Turns in one plane each, and the order they were made in; the first pair answered
vuken (before -> after):
[  6  10   7 -10  16 -21  17  -1  -6   9  15   3]  ->  [ 8 20 -2  2 28 -9  2  8 -7  0 10  0]
[  3 -18   2  13 -25 -10   2 -11 -18   1 -11  24]  ->  [ 16  -8  15   7 -21 -23  22 -10  -9   6  11   2]
[ 13  -9 -18  13 -31   4   2   0  16  -9 -19  11]  ->  [ 18 -11  -9   5 -32  -6  16  -4  22  -4  -7   3]
[-48   4 -20 -37  22 -17   3  -7  15  -3  -3  -8]  ->  [-42   8 -16 -38  27 -17   5  -4  20  -3   2 -15]
kuzeg (before -> after):
[  2   6   5  16   7  -5   8   9 -18  -5   1  13]  ->  [ -5   4 -10  17  -5   8  -1   8  -6  -8 -11  16]
[ 25  11  -9  12  -7  29 -18   7  18  -3   1 -24]  ->  [ 17   6  -1   4   8  26 -24   3   7   7   8 -37]
[ 18   6  17 -13  15  -8   5  -7   7   3  30 -37]  ->  [ 36  20   6   5 -10  -6  20  -1  25 -14  19 -10]
koli (before -> after):
[ -4  -8   8   0  -4  -8   6  -3   5  -7 -15  19]  ->  [  6  -6  12   5  -8  -7   9  -5   8  -9 -12  17]
[-13 -18 -11   0 -36   5  -2 -13  27   3   2   1]  ->  [-12 -18  -8   0 -35   4  -4 -14  28   4   3   0]
[-10   3 -12 -16 -17  -7  14  -6  35  -4   0   4]  ->  [ -6   4 -10 -14 -19  -7  14  -5  35  -5   3   2]
[  3   9 -27   0  -4  12  -7  14  -3 -34 -13  29]  ->  [ 26  11 -22   9 -10  14  -1  14   2 -33  -5  20]
Pairs:
Between the rows of a pair lie two turns.
[  5  10  13  -7  34  -6   5   6  -6   7  25 -42]  ->  [ 22  28 -17  33   6  10  -3  21   2 -21  -9  13]
kuzeg then vuken
[-17  -4  -3 -14  26  -4   2  -2  -4   6  -1  -2]  ->  [  1   9 -14   4   4  -4  16   4  12  -8  -6  22]
kuzeg then kuzeg
[  1 -17  -3  -4  -9   0   5  -6  -4  11   7  -6]  ->  [ 12  -2   1   4   1   1   9   2  -1   3  12 -11]
kuzeg then vuken
[  4  15   6  10  17 -17  19  11 -16  -3   1  14]  ->  [ -4   5   0  11  10 -14  11   9 -20  -4 -10  26]
vuken then vuken
[ 25  23   0  11   0   6  -5   0   8 -23   9 -17]  ->  [ -8   0  -5   1  11  16 -32  -5 -18 -12  -4 -17]
vuken then kuzeg
[ -2   3 -10   3  13  12  -1  17 -26   1   3  10]  ->  [ -4 -13   2 -11  -1  -4  20   6 -23  11  13   9]
vuken then vuken
[ 23  24  11   5  22  -4  12   5  10   3  23 -30]  ->  [  8  23  -8  20  32  21 -25  13 -12  -5  -3 -13]
vuken then kuzeg
[ 17  14  11   7   8   9  -4  13 -11   6 -15 -17]  ->  [  3 -14  10  -2 -11   0  -1   0 -19  14 -26   5]
vuken then vuken
[  9  32  -5  29  12  -7  -3  16   0 -20  -3  11]  ->  [-17  17  -6   7  29   4 -30   8 -10  -9  -2 -18]
kuzeg then kuzeg
[  7  -3  -8   2  -4  23 -23   3  10   3  -8 -13]  ->  [ -4  -6   5  -9  19   8 -22   3  -9   8   3 -16]
kuzeg then koli
[-20 -12 -11   0 -13  23 -33 -11  -3  -8 -19  13]  ->  [  5  -4  23 -19  -9 -11  13 -19  18   3  25 -23]
vuken then vuken
[ 28  12 -15  10 -21   8  -7  -3  26  -5   4  -4]  ->  [ -3 -11 -19  -8 -16  14 -27 -11  16   7   1 -18]
kuzeg then vuken
[  6 -14  15   0  -3  -8   7  -6 -14   9  11  -6]  ->  [  7   0   3  13   7  10 -10   6 -15  -1   1  -7]
vuken then vuken
[ -7   9  17   4 -16  -1  47  -7  -3  -3  -1  25]  ->  [-16   5   7 -10 -21   8  45 -13  18   2   4   2]
kuzeg then vuken
[  5   7 -10  16   1  15 -19   4  -6  -2 -11  -1]  ->  [ -9 -14  -2   7  -2   6 -18  -5 -18  10 -10   2]
kuzeg then vuken
[ 16 -29   4   6 -36  20 -12 -13  -1  14  -1 -26]  ->  [ 33 -20  20  16 -33   3   6  -9  -7  14   8 -19]
kuzeg then kuzeg
[  0  33 -11  11  36  17 -14  11   0 -13  -2 -18]  ->  [-24  -2   6  -2  36  -1 -18   0 -38   4  -5   0]
vuken then kuzeg
[-10   4  14 -11  22 -21  12  -2 -11   8  13   8]  ->  [-19   3 -22  -9  -7   5  -4  -2  18  -4 -13  25]
kuzeg then kuzeg
[ -9 -33   4  -8 -26  19 -29  -7  -4  11 -10  -5]  ->  [ 29 -15  29  12 -23 -13   9   3 -15   6   9  14]
kuzeg then kuzeg
[-30 -15 -12 -23   1 -18   7 -21  -2  -8  -4  -1]  ->  [  3  10  -3 -12   1 -25  33 -11  13 -14  13  -3]
vuken then kuzeg
[ -9  -3 -26  -1 -21  -1   4  10  26 -14 -28  17]  ->  [-25 -19 -17 -16  -4   8 -19  -1  14   5 -18 -24]
koli then kuzeg
[ -3  14 -14  10   8  19  -9   6 -18  -4   4   1]  ->  [-14  -8  -3  -2   1   5  -3  -3 -31   7   4   8]
vuken then kuzeg
